128 stands for zero in the data rows.
Here are some points, each followed by its number:
[144 151 142 170 173 179 152 165 152 169 149 169 162 156 135 169 170 150
 163 154 164 169 176 128 152 154 163 139 169 151 151 159 165 153 152 150
 128 159 157 128 151 128 179 146 159 164 160 163 166 178 128 128 154 162
 164 163 148 174 161 128 145 162 156 159 177 128 147 130 174 164 180 148
 177 182 149 194 166 150 145 163 162 132 173 165 148 155 172 197 153 140
 166 149 153 151 128 158 170 149 155 163 151 175 173 167 138 174 149 158
 151 146 164 147 168 166 148 169 168 162 162 141 128 165 128 138 128 154
 150 133] 0
[169 173 146 144 150 169 173 147 144 142 160 149 176 169 178 151 146 150
 145 152 144 148 144 146 144 164 147 172 128 141 128 175 146 169 172 174
 165 183 163 173 160 170 128 185 170 164 147 141 149 144 174 138 173 146
 128 138 146 149 144 142 175 155 172 175 179 164 128 168 151 144 141 172
 142 158 174 157 148 171 170 145 163 168 139 146 176 154 169 138 173 175
 145 172 170 174 173 164 147 174 176 131 170 147 141 145 180 149 170 172
 172 174 147 170 138 185 176 168 173 144 172 176 145 152 128 173 174 174
 166 128] 1
[128 158 181 165 166 151 153 151 160 160 164 171 153 148 156 128 164 172
 128 128 153 169 128 167 177 162 170 149 164 171 164 154 152 151 152 164
 152 159 150 149 128 153 161 165 154 163 155 156 166 162 148 165 160 163
 170 171 169 150 128 166 158 172 146 164 137 166 156 163 165 164 161 144
 128 164 154 154 167 158 153 169 163 128 157 167 157 164 186 145 149 155
 166 156 128 151 128 163 162 162 167 167 165 165 159 166 158 151 128 155
 164 167 151 128 167 152 128 160 149 153 143 167 151 128 148 128 149 157
 157 150] 2
[135 128 147 170 173 168 128 165 155 166 151 172 156 154 141 166 170 133
 160 159 161 165 128 162 145 154 164 141 163 151 154 150 163 149 150 148
 155 162 128 159 150 139 172 128 159 141 155 165 164 185 162 169 156 165
 152 167 155 172 165 161 128 164 152 167 189 147 151 133 171 162 128 150
 177 180 147 187 167 151 139 162 157 137 172 165 152 163 163 198 155 141
 171 151 128 152 161 154 128 145 162 159 155 178 172 166 144 174 152 161
 159 157 159 150 169 160 146 151 172 164 156 142 171 166 152 128 152 155
 128 149] 3
[186 160 173 153 153 160 163 145 173 151 176 151 172 153 128 145 151 174
 160 159 143 156 128 164 149 174 164 176 160 158 173 168 147 156 164 182
 156 167 148 174 174 163 148 165 156 128 151 149 160 137 165 135 160 155
 182 132 150 145 146 147 166 167 166 167 146 180 157 161 160 160 130 158
 146 161 160 113 162 158 128 154 180 160 128 160 166 144 165 127 159 167
 138 157 169 166 174 175 145 165 171 139 176 154 149 158 193 142 158 152
 174 169 147 161 144 166 128 153 140 143 128 176 140 160 159 167 161 176
 157 176] 4
[138 149 130 168 172 177 162 152 174 166 166 161 160 146 136 170 179 133
 164 149 151 161 175 172 124 164 168 154 156 135 165 164 154 138 155 162
 157 128 147 167 161 153 173 120 164 171 144 168 159 175 161 169 157 158
 166 157 128 162 160 157 165 128 163 167 182 172 149 129 181 165 172 157
 177 186 141 171 174 148 129 158 178 125 173 169 151 154 159 195 151 142
 165 146 168 155 168 167 170 148 166 152 166 185 172 169 138 128 150 156
 164 128 154 147 165 144 143 171 168 154 162 145 167 128 150 144 148 154
 147 142] 5
[177 173 153 144 132 141 182 175 128 153 156 135 146 176 176 148 136 170
 146 155 182 137 142 144 167 154 142 185 133 160 145 153 128 185 176 144
 177 152 170 148 165 188 146 175 163 161 184 150 145 130 144 183 166 146
 147 161 178 166 166 173 144 140 183 132 158 148 177 187 128 150 134 178
 128 123 179 148 138 175 186 145 142 128 147 141 170 156 125 122 174 177
 163 174 177 174 146 151 142 169 147 168 146 130 146 144 154 166 175 169
 141 152 174 177 158 157 176 149 151 174 153 158 165 136 172 189 173 151
 179 172] 6
[163 145 178 166 128 146 153 162 160 172 150 160 160 159 159 156 160 179
 171 176 163 164 164 167 174 150 165 163 171 128 155 146 164 159 152 151
 150 138 174 160 156 162 161 150 142 157 165 172 169 158 166 154 145 172
 139 148 159 161 171 158 156 167 147 147 140 128 128 167 158 171 148 157
 161 150 157 140 163 146 166 167 147 128 167 167 148 128 161 157 152 158
 155 149 154 151 158 148 161 146 138 176 151 157 128 166 176 161 148 143
 151 152 167 148 170 139 156 151 135 168 158 160 160 167 135 163 153 158
 149 157] 7
[131 160 144 171 175 165 150 146 169 156 176 168 148 148 154 173 162 143
 163 162 148 167 163 163 164 128 164 136 161 162 162 149 146 149 128 172
 153 172 131 145 172 143 163 153 163 174 138 157 161 172 155 169 162 128
 170 180 172 150 164 168 172 128 147 176 171 166 161 152 168 159 186 154
 164 186 147 195 166 161 139 171 182 136 160 165 163 187 154 173 153 154
 176 162 149 151 145 178 182 163 172 166 171 171 128 167 123 148 158 162
 162 174 146 160 163 163 148 164 177 137 149 169 128 168 168 136 152 149
 157 144] 8
[135 147 155 161 170 164 152 164 138 170 128 168 161 157 141 175 178 149
 164 156 158 165 176 163 152 153 128 142 172 153 151 169 163 141 151 142
 128 157 158 161 144 140 172 138 159 144 159 182 164 181 128 158 146 128
 159 167 149 173 172 157 154 165 137 150 157 149 147 143 173 164 169 153
 177 169 149 171 128 148 142 163 163 131 173 170 148 157 175 195 152 143
 167 128 150 149 162 158 162 148 137 159 152 174 174 167 149 174 151 151
 155 148 167 149 158 150 152 134 163 128 161 143 178 170 139 128 152 162
 151 166] 9
[128 128 157 134 141 124 174 180 141 128 167 135 128 178 167 150 145 162
 142 143 181 140 150 149 144 161 128 128 139 149 137 181 181 181 179 148
 179 161 167 145 161 177 149 178 163 162 190 145 140 140 126 189 166 136
 144 176 179 179 135 181 129 138 182 128 148 147 174 172 137 143 161 161
 149 132 172 159 135 179 185 143 166 193 151 141 164 173 140 127 173 164
 177 172 168 173 145 166 128 170 134 149 141 131 150 144 161 176 174 171
 138 131 183 175 154 179 174 144 158 181 180 128 180 131 164 188 173 137
 186 164] 10
[162 174 161 141 142 146 175 163 139 150 148 139 153 172 128 162 149 128
 149 128 165 142 142 146 155 150 145 128 145 157 154 180 163 166 178 153
 173 166 171 153 155 178 142 169 160 152 168 149 145 136 156 150 161 144
 128 152 165 160 171 162 153 147 171 142 155 154 173 184 141 145 140 170
 140 136 177 144 143 172 182 146 145 128 143 145 128 159 147 145 171 175
 161 174 170 172 154 146 135 169 151 144 153 135 145 142 168 163 174 171
 153 156 167 174 143 172 176 142 160 167 179 162 161 143 175 194 172 156
 174 185] 11
[162 149 175 164 128 154 155 170 164 171 154 167 162 155 155 157 167 188
 169 173 170 162 170 164 179 160 164 163 168 166 148 142 167 128 150 128
 153 143 150 157 157 159 168 167 143 146 171 174 168 128 168 161 146 170
 145 147 164 167 175 157 151 167 153 150 149 145 149 150 162 171 137 165
 128 165 153 168 164 149 158 166 143 165 168 166 151 155 150 161 152 151
 157 149 156 153 155 154 174 148 146 170 149 161 168 170 164 164 148 128
 150 155 166 149 172 144 153 147 149 161 141 157 162 167 149 154 128 163
 150 167] 12
[163 150 184 159 159 147 128 165 128 169 157 166 158 153 162 148 170 189
 172 173 166 128 168 169 175 156 166 157 169 174 152 162 128 153 149 146
 154 142 174 158 152 157 161 171 142 135 168 178 167 154 168 141 139 170
 131 147 165 162 166 158 151 168 128 157 140 145 151 173 156 173 144 168
 168 160 153 133 166 147 161 169 148 155 166 171 150 169 151 154 149 153
 128 149 152 152 157 149 166 146 139 159 150 160 168 168 175 161 128 143
 152 155 169 150 172 137 153 129 143 163 143 161 160 172 142 151 150 168
 149 182] 13
[149 152 157 171 167 165 151 164 173 166 148 163 158 151 146 174 168 163
 162 128 163 166 170 170 128 148 164 128 164 162 156 139 165 151 154 161
 151 154 129 158 144 145 174 130 151 154 165 164 168 174 151 169 156 161
 163 164 156 166 164 162 160 166 169 151 161 128 149 139 171 164 164 137
 128 170 149 159 165 151 146 163 161 158 170 165 150 159 161 165 153 145
 161 150 152 151 128 153 162 150 165 161 156 169 168 165 155 169 151 151
 157 146 160 149 162 164 149 165 147 167 161 144 163 161 158 155 152 153
 154 132] 14
[175 151 202 157 160 136 158 162 128 168 153 165 159 128 164 151 156 207
 176 177 163 164 155 165 194 150 171 165 171 181 158 153 161 156 128 155
 150 147 155 155 153 165 160 128 139 155 169 166 171 143 159 153 151 166
 165 153 169 157 181 161 153 178 140 148 121 158 151 170 160 172 130 157
 155 154 158 128 128 153 163 169 143 179 158 167 151 150 182 138 147 159
 159 152 149 150 152 148 159 155 143 180 156 155 161 168 181 156 150 146
 159 128 162 152 166 139 158 135 128 158 141 174 157 170 134 178 128 165
 154 167] 15
[183 146 203 158 150 127 156 161 180 170 159 157 158 149 170 148 155 204
 176 180 168 164 154 171 191 148 172 176 165 187 128 137 163 155 156 159
 128 129 128 156 160 172 153 164 136 154 179 171 169 143 155 174 150 168
 150 156 167 151 173 164 147 172 152 134 111 164 153 180 158 179 120 158
 152 127 161 100 167 150 167 168 133 191 160 165 150 158 169 119 146 167
 148 149 153 151 152 143 155 151 147 180 155 150 161 167 190 152 151 141
 156 152 163 152 167 114 156 159 105 167 134 175 153 165 136 171 148 165
 151 153] 16
[128 167 144 157 156 192 162 139 155 144 176 158 179 160 160 141 160 128
 148 143 138 159 152 147 133 184 155 157 160 139 128 128 140 155 163 173
 165 177 164 180 179 160 151 173 128 175 140 151 128 157 176 124 171 154
 190 146 132 145 126 138 174 157 161 189 183 172 162 154 160 128 168 167
 151 128 159 163 158 164 156 149 182 131 149 151 172 128 159 178 167 166
 142 167 174 169 182 183 154 173 176 140 176 168 151 152 156 144 165 169
 177 176 143 164 137 181 163 128 191 141 167 169 144 158 169 139 166 174
 157 175] 17
[155 153 191 128 162 131 151 147 157 160 173 166 151 149 170 158 154 172
 128 172 151 128 155 165 184 162 169 158 165 173 166 151 150 147 150 167
 149 148 165 149 164 165 128 173 153 155 153 164 163 154 128 128 163 167
 138 173 174 145 186 166 171 173 128 166 125 163 160 188 162 166 151 161
 152 147 155 141 167 158 153 174 162 159 159 169 156 165 160 146 146 165
 163 157 144 149 147 128 160 160 140 173 165 160 157 166 173 144 157 151
 163 173 155 128 166 121 156 138 140 149 129 176 149 176 139 174 150 158
 155 179] 18
[147 159 156 173 166 159 149 148 183 160 169 162 150 146 158 166 150 155
 163 163 149 170 157 169 161 167 168 147 156 176 170 137 150 148 153 175
 151 157 162 151 178 148 154 122 153 182 145 151 165 174 153 166 159 164
 128 163 166 149 175 167 156 163 159 164 172 173 159 154 161 163 183 146
 156 163 149 157 169 154 128 168 174 159 162 165 152 172 157 159 150 157
 128 128 152 149 151 167 163 159 171 177 168 128 159 164 151 151 159 160
 166 163 147 157 153 133 145 171 128 152 154 128 147 164 159 146 152 128
 153 124] 19
Which three points above are nearest to each new point by angle, seen from the average point of the numbered points? Their numbers follow each, nearest first.
[176 150 188 168 157 128 149 157 190 167 160 155 155 145 165 161 154 192
 168 178 161 167 150 174 187 151 173 169 164 193 165 141 159 157 156 178
 146 135 138 153 163 161 155 149 142 176 170 164 169 148 151 181 149 164
 155 163 168 147 178 165 153 171 158 138 106 175 154 176 159 174 142 141
 149 141 152 106 166 153 163 168 148 189 158 164 153 156 161 108 149 163
 153 151 152 151 151 153 158 156 163 182 163 153 158 166 171 145 152 143
 163 144 128 155 165 142 153 173 116 169 149 169 148 128 146 181 149 128
 156 149] 16 15 18
[184 170 183 138 133 151 176 160 161 147 156 138 165 170 189 148 132 181
 151 159 169 139 133 147 178 148 151 193 143 165 163 156 161 183 174 159
 167 148 169 161 161 194 136 206 160 158 169 141 146 115 166 162 171 151
 148 146 163 146 165 155 167 151 174 152 124 159 176 196 135 153 113 184
 134 115 181 104 144 174 189 147 135 192 128 144 174 150 128 106 171 188
 145 171 174 176 158 147 139 178 149 166 159 133 138 146 192 145 172 128
 158 167 160 174 158 128 180 128 133 159 152 178 147 146 158 187 171 172
 172 181] 6 11 16
[177 171 181 129 131 108 176 128 134 152 163 136 141 177 182 145 144 166
 151 152 176 136 144 144 163 157 139 188 141 160 141 128 173 171 176 140
 177 147 192 145 128 186 140 192 157 139 186 159 138 131 141 172 166 145
 125 162 184 164 152 174 149 143 157 137 132 137 179 207 128 147 139 182
 141 118 179 145 137 175 128 149 128 195 149 148 166 168 139 135 169 179
 164 178 169 172 144 153 132 168 124 148 141 127 146 143 173 164 176 165
 140 149 181 178 154 147 178 119 155 175 163 158 165 142 170 201 171 150
 180 210] 6 10 11
[156 150 168 169 167 156 149 162 181 166 153 161 155 150 155 162 170 156
 165 165 163 165 165 167 165 151 168 156 159 175 160 142 164 142 153 155
 153 144 157 159 160 150 162 139 150 147 163 128 163 168 159 168 144 170
 158 156 159 159 167 161 161 128 155 154 147 158 153 152 128 170 154 154
 165 157 151 128 167 128 154 165 144 162 169 167 148 165 150 128 151 152
 155 151 154 151 158 147 128 148 160 169 156 165 167 164 164 160 128 128
 157 153 160 152 170 141 148 158 146 168 153 150 160 164 152 155 150 157
 151 146] 16 19 14
[164 149 164 167 167 163 153 166 167 169 153 167 158 154 155 128 160 174
 128 170 168 163 166 168 179 147 170 157 162 169 152 143 167 128 151 154
 155 145 145 157 149 128 172 159 149 150 160 169 167 159 160 156 145 166
 156 151 163 164 180 159 161 166 157 156 144 156 128 154 163 169 152 154
 167 161 128 146 166 150 155 166 151 149 168 170 151 153 167 156 150 150
 156 148 128 152 158 152 171 146 153 164 151 165 167 169 158 165 149 148
 156 156 163 149 181 151 151 139 147 167 154 154 167 168 159 163 152 162
 152 161] 12 13 7
[172 158 147 162 162 183 166 145 167 153 173 161 128 128 162 145 153 140
 160 152 147 157 157 156 152 173 166 162 159 148 168 128 128 152 158 173
 162 161 151 172 174 161 160 163 170 174 143 152 128 147 173 141 161 161
 171 145 144 144 157 146 183 162 156 182 167 171 158 164 128 128 154 168
 157 168 155 152 164 157 149 156 175 138 128 161 163 138 154 176 159 160
 149 159 171 162 173 128 165 162 174 128 171 170 157 160 155 146 158 160
 128 173 149 159 163 170 156 166 172 149 156 171 147 166 128 153 158 169
 152 176] 17 1 4
[152 154 157 172 167 163 146 158 169 164 153 171 152 150 150 163 161 157
 165 166 156 128 165 165 161 152 164 147 165 168 159 161 158 148 151 166
 154 158 160 155 157 150 163 128 150 149 153 165 128 128 159 153 153 165
 152 156 162 158 161 161 163 165 146 168 162 154 154 152 164 166 172 151
 161 172 148 178 166 151 128 169 154 146 165 166 155 164 167 128 151 152
 156 128 150 151 157 152 170 152 159 162 158 167 166 165 154 158 153 155
 159 160 158 154 164 151 150 156 164 156 151 157 157 168 160 154 150 153
 153 128] 19 8 5
[156 156 175 163 161 141 143 128 160 158 171 169 152 148 161 161 159 170
 167 160 155 166 160 161 176 164 165 152 163 169 165 147 153 156 148 128
 152 145 157 149 165 157 157 188 160 147 155 158 161 158 161 163 167 164
 141 184 172 150 160 168 163 165 135 177 137 164 159 178 165 162 174 128
 158 161 150 159 166 160 154 172 165 145 160 165 155 175 145 128 148 128
 158 156 147 128 151 128 170 162 160 163 163 166 160 168 160 128 155 151
 163 162 153 159 175 148 151 163 154 150 132 165 147 167 159 146 151 152
 155 172] 18 2 8
[168 144 180 162 166 148 153 166 162 172 152 160 159 163 154 166 167 178
 166 183 128 165 167 169 163 128 159 161 175 173 155 161 164 159 152 162
 148 143 161 159 148 155 163 144 140 154 169 170 173 159 157 164 144 174
 146 148 164 162 144 161 150 162 154 144 144 153 148 145 159 171 143 149
 163 159 158 157 161 147 168 166 150 176 168 163 128 169 156 157 155 156
 154 148 153 151 157 149 162 147 151 170 154 151 167 165 175 128 147 143
 152 151 166 147 168 144 158 163 133 161 161 161 160 159 140 159 156 154
 151 148] 16 15 7
[176 155 187 169 159 146 147 161 178 164 152 163 156 149 167 149 157 193
 169 169 165 165 158 162 189 156 169 159 161 182 159 132 161 163 150 158
 153 141 154 128 162 157 160 183 145 128 167 162 164 128 164 128 153 169
 160 157 168 153 170 163 128 169 150 162 127 153 155 162 155 170 150 158
 128 152 153 142 164 154 165 169 141 155 128 165 153 153 155 140 151 159
 128 151 155 153 152 150 166 154 160 175 128 159 163 128 164 150 153 148
 160 159 159 128 173 146 152 158 143 163 128 163 148 165 154 149 152 160
 154 168] 16 12 15
[174 170 133 149 148 179 175 146 161 140 171 145 128 168 175 147 147 141
 141 145 150 146 145 147 133 171 128 178 148 135 177 163 146 173 171 175
 163 179 150 180 171 171 142 169 182 168 128 140 128 147 174 128 181 128
 128 149 141 149 128 141 172 128 128 169 186 181 170 153 156 128 136 171
 144 156 174 146 151 172 164 141 128 175 142 139 182 154 140 136 176 178
 142 166 175 177 179 173 151 175 128 142 177 151 140 146 177 147 170 171
 174 175 142 169 141 180 173 191 167 142 163 175 145 146 176 157 176 176
 166 148] 1 17 4
[177 167 137 152 157 187 166 143 155 143 180 157 179 160 167 142 161 138
 147 145 140 153 151 145 142 184 155 163 156 128 174 174 140 162 163 179
 164 179 151 180 180 160 151 180 178 180 138 141 152 152 177 130 172 155
 192 142 137 144 122 139 179 156 166 190 180 175 128 145 159 147 152 171
 151 179 128 162 157 167 158 149 185 141 147 152 175 140 153 166 169 167
 140 165 173 170 182 183 159 174 183 140 179 163 148 151 166 144 164 128
 176 182 142 128 143 184 165 171 185 132 162 168 141 156 176 143 169 180
 159 172] 17 1 4
[128 145 184 165 158 145 152 166 180 172 151 156 158 150 159 156 170 184
 169 128 171 163 160 172 177 146 168 165 162 181 158 151 167 153 128 128
 148 136 128 158 155 163 161 152 140 154 174 168 169 153 156 165 142 168
 150 153 162 160 162 159 145 164 160 140 120 155 151 161 162 175 134 148
 160 150 128 131 166 147 161 167 146 174 165 165 147 159 161 136 149 158
 153 148 152 152 156 146 160 150 152 179 154 154 164 167 176 157 148 141
 156 151 166 151 172 132 153 164 119 128 145 165 159 165 141 167 150 159
 152 157] 16 15 12
[157 149 167 163 166 156 155 165 160 168 153 161 160 152 146 172 163 164
 166 166 163 165 169 171 153 148 167 158 170 157 158 149 163 151 154 157
 148 155 137 158 139 148 170 129 154 161 168 169 169 166 149 180 161 159
 160 170 161 168 157 165 152 165 160 142 128 169 148 138 175 168 157 142
 170 162 152 152 166 152 146 163 157 170 167 164 150 160 164 165 152 149
 166 148 148 151 157 128 162 151 155 164 157 165 166 167 163 166 151 151
 160 144 128 149 160 151 151 162 139 165 155 156 170 162 149 158 152 155
 153 134] 14 3 9
[165 151 180 165 157 146 150 163 169 167 150 163 158 150 160 154 169 193
 169 165 167 165 128 128 176 154 167 160 166 170 158 142 166 155 151 145
 151 143 156 156 155 158 164 172 148 147 171 170 169 153 161 157 145 166
 145 160 164 164 170 162 128 168 155 149 128 155 150 163 165 170 146 154
 169 153 155 140 166 151 162 167 142 155 162 167 151 156 152 148 150 153
 156 150 152 152 155 148 164 151 151 165 154 160 166 167 172 160 150 146
 155 150 128 152 169 146 153 159 135 164 141 161 159 166 150 149 151 128
 151 166] 16 15 12
[173 150 192 164 162 145 148 164 177 169 147 163 156 149 159 156 165 179
 171 180 164 128 128 165 189 150 168 163 128 187 154 146 164 154 153 154
 150 135 157 155 160 159 160 162 140 128 166 165 165 149 165 153 140 174
 150 128 166 151 167 158 163 174 145 152 118 147 152 128 155 172 138 128
 157 150 153 128 164 148 167 168 134 166 164 170 149 128 128 148 149 160
 148 152 128 152 154 145 162 150 155 176 152 157 164 166 172 153 151 143
 128 158 164 153 174 147 128 128 142 170 148 165 153 165 150 171 149 128
 150 172] 16 13 15
[150 151 152 174 168 178 151 166 175 168 148 170 159 154 141 167 160 161
 165 161 164 168 171 128 161 154 165 146 164 166 153 144 166 152 152 150
 157 152 155 160 156 148 172 134 151 153 158 167 166 171 163 149 145 168
 156 149 151 166 171 157 150 162 159 161 180 153 150 141 163 166 170 153
 173 173 149 174 166 148 149 164 156 146 173 165 148 128 158 185 153 145
 159 128 158 151 161 152 169 149 162 168 152 171 171 165 147 170 149 155
 151 154 162 148 128 150 148 159 163 165 128 141 166 164 158 143 152 157
 150 138] 0 3 5
[173 128 195 158 164 142 150 167 167 171 158 159 128 152 158 160 157 197
 175 172 169 163 161 169 179 152 167 164 170 175 152 150 167 155 153 155
 150 138 155 158 155 128 164 168 138 158 173 169 166 146 162 153 147 166
 150 148 164 162 171 159 150 172 147 145 116 152 148 159 163 173 131 156
 159 154 154 133 165 149 164 128 148 161 165 168 150 158 164 150 148 156
 152 149 152 153 155 151 157 149 137 177 128 157 166 169 177 158 147 140
 149 152 169 148 174 140 128 137 127 166 152 164 163 165 136 128 149 161
 151 165] 16 15 13
[154 155 145 173 173 174 145 128 179 164 150 170 156 150 145 169 167 157
 160 158 161 169 169 167 161 152 165 142 166 164 158 155 163 153 152 162
 153 159 131 155 149 139 175 141 157 158 154 160 164 174 155 154 144 162
 180 164 156 165 128 160 154 163 160 128 159 157 151 141 128 161 187 143
 169 174 145 174 165 153 148 165 160 138 168 165 153 157 163 166 153 145
 158 154 150 153 158 156 171 152 173 165 157 171 168 166 133 163 153 155
 160 128 158 153 164 180 147 169 171 165 168 148 164 160 128 142 153 152
 154 146] 0 14 5
[151 147 160 171 164 128 150 128 162 172 147 169 156 161 147 128 178 161
 128 128 161 167 173 164 169 152 167 144 169 128 155 159 162 157 150 151
 157 143 128 158 155 147 128 128 152 156 159 170 172 173 163 143 138 174
 156 158 153 161 158 156 157 161 149 159 150 147 146 148 161 168 175 154
 173 169 153 163 164 145 164 128 152 136 171 170 145 157 169 183 154 146
 158 148 156 152 160 149 167 144 162 167 153 128 174 167 146 163 147 147
 155 153 164 147 174 161 152 163 161 168 166 150 162 164 150 138 154 159
 148 158] 0 3 5
[147 128 185 167 160 147 145 143 180 158 128 164 150 146 167 170 148 169
 170 174 128 167 150 172 177 176 167 159 163 179 166 139 144 155 152 180
 148 153 145 142 179 128 150 159 149 180 153 157 164 159 151 184 168 128
 156 173 179 139 176 168 166 168 149 158 139 173 161 176 164 166 161 148
 149 147 152 142 167 159 153 172 178 165 153 164 159 182 161 137 148 166
 167 159 149 152 142 177 160 166 159 172 171 160 153 167 128 137 159 154
 164 169 147 160 155 136 153 169 128 146 139 128 137 167 150 162 149 150
 157 152] 19 8 16
[163 154 162 165 164 164 150 162 165 166 151 169 157 152 128 159 161 177
 165 167 163 167 165 166 171 152 161 150 167 167 157 151 162 156 150 160
 153 128 142 155 128 154 171 165 154 149 157 160 165 160 155 150 154 163
 159 162 165 162 159 162 157 165 128 167 154 156 152 159 128 165 170 154
 128 174 150 176 164 154 149 128 155 143 166 167 154 158 162 161 152 150
 157 154 149 151 155 155 176 158 157 166 157 166 164 168 150 128 152 128
 159 157 159 128 166 160 152 157 156 154 146 162 162 168 162 155 152 156
 154 157] 12 14 2
[173 149 186 165 159 147 152 167 181 169 148 161 157 151 160 155 166 192
 168 174 168 164 163 170 180 152 166 162 164 177 153 141 167 161 151 152
 150 138 153 157 158 158 164 164 140 147 172 167 167 155 163 157 143 169
 150 146 165 161 166 158 156 167 159 128 132 150 150 156 157 173 128 152
 162 152 152 131 164 149 128 167 142 166 164 167 148 160 164 144 150 155
 153 149 154 153 156 128 163 148 156 172 151 155 165 167 174 159 149 144
 154 156 165 128 170 128 151 158 136 168 143 160 155 165 150 157 151 159
 151 163] 16 15 12
[144 183  94 152 152 160 180 128 128 151 161 150 137 182 143 151 128 120
 132 128 173 146 164 135 122 176 132 147 137 127 131 171 179 176 177 130
 192 192 178 145 169 157 166 128 181 171 173 128 138 128 129 175 168 133
 172 182 163 194 141 180 123 129 184 143 239 142 172 137 144 132 218 165
 167 163 168 237 137 177 128 138 174 163 128 128 163 168 148 205 179 148
 197 177 176 169 148 174 149 160 153 138 139 128 160 140  97 199 179 195
 136 137 179 174 135 197 165 146 222 182 203 113 192 130 195 152 177 129
 184 144] 10 11 6
[144 158 161 172 165 157 148 150 169 160 165 174 150 149 154 168 171 138
 163 128 152 168 164 164 162 166 165 148 159 160 164 151 151 148 149 161
 152 155 159 149 162 150 160 152 159 157 148 165 159 176 155 172 165 128
 150 169 128 149 128 165 167 162 149 171 155 158 158 157 166 162 180 151
 128 161 150 128 167 156 145 169 162 145 162 166 158 171 164 166 151 158
 160 128 148 152 152 163 172 158 168 166 165 170 162 165 142 150 159 158
 163 167 152 157 166 143 149 180 167 154 140 162 151 167 164 139 128 148
 128 153] 8 19 5
[153 151 128 168 161 170 148 162 157 169 149 171 158 153 150 161 181 160
 167 167 161 167 168 165 175 152 169 128 165 170 152 167 164 144 149 142
 156 145 161 157 151 147 170 164 155 143 160 179 163 172 164 144 139 170
 152 159 155 162 128 156 157 167 138 155 130 142 150 163 162 165 165 156
 171 160 128 149 166 128 128 167 151 136 168 172 146 151 171 180 128 149
 153 154 151 152 160 151 128 149 147 160 151 168 170 166 156 163 152 146
 155 157 168 152 171 154 152 146 160 173 147 152 166 170 155 150 150 162
 151 187] 9 13 3
[158 150 177 161 163 153 149 162 159 168 148 164 157 151 152 165 128 173
 168 128 158 167 166 169 162 151 128 155 170 170 156 162 161 144 154 157
 150 155 152 156 147 151 165 139 145 151 165 171 168 167 156 150 128 164
 147 156 159 160 163 159 153 167 146 151 144 157 150 158 166 167 128 149
 166 165 153 151 165 149 128 166 150 160 165 168 147 159 170 164 149 151
 160 152 147 149 156 148 161 150 152 128 155 128 167 165 167 128 151 150
 160 152 163 150 151 148 153 152 146 164 160 160 128 168 145 164 128 159
 151 159] 15 13 16
[152 128 178 159 168 144 153 128 154 163 165 165 153 149 159 163 164 156
 170 174 151 166 160 165 172 159 168 159 167 170 163 159 151 128 153 160
 150 153 155 152 158 156 157 150 150 159 155 166 162 164 155 165 159 165
 153 168 128 149 175 164 172 170 138 155 143 163 156 167 166 166 128 155
 156 158 153 158 128 154 147 169 159 169 161 167 153 128 171 165 148 161
 165 128 146 149 151 159 163 158 151 167 128 165 160 165 168 151 157 155
 163 168 128 155 162 138 153 155 148 155 147 170 154 171 150 165 149 154
 153 150] 15 18 16
[167 146 170 167 164 163 154 168 128 173 150 168 161 158 151 159 172 177
 165 178 169 166 167 163 181 152 162 154 168 176 147 156 128 159 150 156
 154 144 153 158 155 155 171 167 146 150 167 171 128 159 159 154 140 172
 128 139 160 164 156 154 152 167 152 128 138 144 148 149 158 169 152 157
 167 167 151 178 161 148 159 166 144 156 128 167 150 154 173 160 153 151
 153 152 154 152 156 128 173 150 152 171 150 158 168 168 151 163 147 146
 151 156 165 148 174 128 156 152 155 164 152 159 163 164 154 166 152 161
 152 167] 13 12 15
[128 155 163 169 167 154 149 151 162 160 168 167 151 147 157 166 166 155
 165 163 152 128 160 166 171 164 169 148 163 172 164 157 152 144 128 170
 152 155 147 149 165 149 160 154 159 156 153 165 165 165 155 128 128 128
 155 175 169 128 171 167 163 166 142 165 144 166 158 168 166 163 172 151
 162 173 150 162 128 128 146 170 165 152 161 167 157 172 153 158 151 155
 166 159 148 150 150 164 166 158 161 165 166 166 128 128 148 151 156 156
 164 161 152 157 164 150 150 159 157 151 146 164 150 166 156 156 150 155
 154 161] 8 18 19
[151 154 159 173 171 128 150 161 165 167 147 167 156 152 148 166 156 155
 128 166 162 166 167 166 159 149 165 149 161 163 157 142 161 152 151 158
 154 157 154 158 152 149 166 142 149 162 153 128 162 172 158 155 156 164
 151 154 128 165 167 163 163 162 158 163 167 157 152 141 164 165 168 151
 167 175 149 167 167 128 149 166 155 146 167 166 152 157 162 178 152 151
 163 149 153 128 159 152 172 150 159 165 156 168 128 166 149 165 151 128
 158 157 158 150 164 149 149 155 156 159 160 149 128 167 128 150 152 128
 153 140] 0 5 19
[154 128 128 161 165 144 152 159 158 166 155 161 158 151 153 168 175 165
 167 162 162 166 168 166 128 151 128 155 164 164 161 155 159 142 151 153
 150 149 157 158 149 153 162 128 153 148 164 169 162 168 156 168 164 165
 169 167 160 163 150 164 160 165 151 153 154 161 153 148 168 165 159 154
 166 162 155 162 167 153 146 166 155 159 168 128 149 167 128 176 150 153
 128 149 152 150 157 152 128 153 152 160 156 165 166 165 167 128 151 152
 157 160 161 152 167 134 153 155 143 156 148 128 128 166 152 152 151 156
 152 144] 5 3 14
[161 151 173 164 164 153 154 128 180 167 154 166 156 128 154 164 161 165
 165 177 163 128 165 169 168 150 166 160 166 168 159 140 162 156 152 160
 148 145 141 156 149 156 162 144 146 150 165 128 165 166 154 183 154 165
 147 159 163 159 163 162 163 166 158 128 147 157 152 153 165 169 148 128
 162 151 151 142 165 152 152 165 146 172 164 164 153 160 166 149 151 156
 158 151 151 153 156 150 166 151 160 169 158 162 164 166 161 160 153 150
 159 151 158 152 165 128 152 128 139 128 144 161 158 164 145 155 150 154
 153 128] 16 15 19
[145 151 159 168 173 166 154 167 162 128 149 174 159 158 139 171 175 128
 163 165 161 169 175 164 154 158 161 145 169 158 148 155 165 154 128 147
 155 158 165 128 128 149 174 151 150 146 161 166 163 181 163 156 152 168
 159 147 155 169 154 156 156 128 153 160 181 144 147 130 166 165 163 151
 172 177 149 194 164 148 150 163 152 147 172 128 150 161 185 190 154 144
 162 150 155 152 161 155 166 146 159 158 150 128 173 165 128 172 149 156
 149 159 163 148 166 162 149 153 128 163 159 144 167 163 152 142 150 157
 151 142] 0 3 9
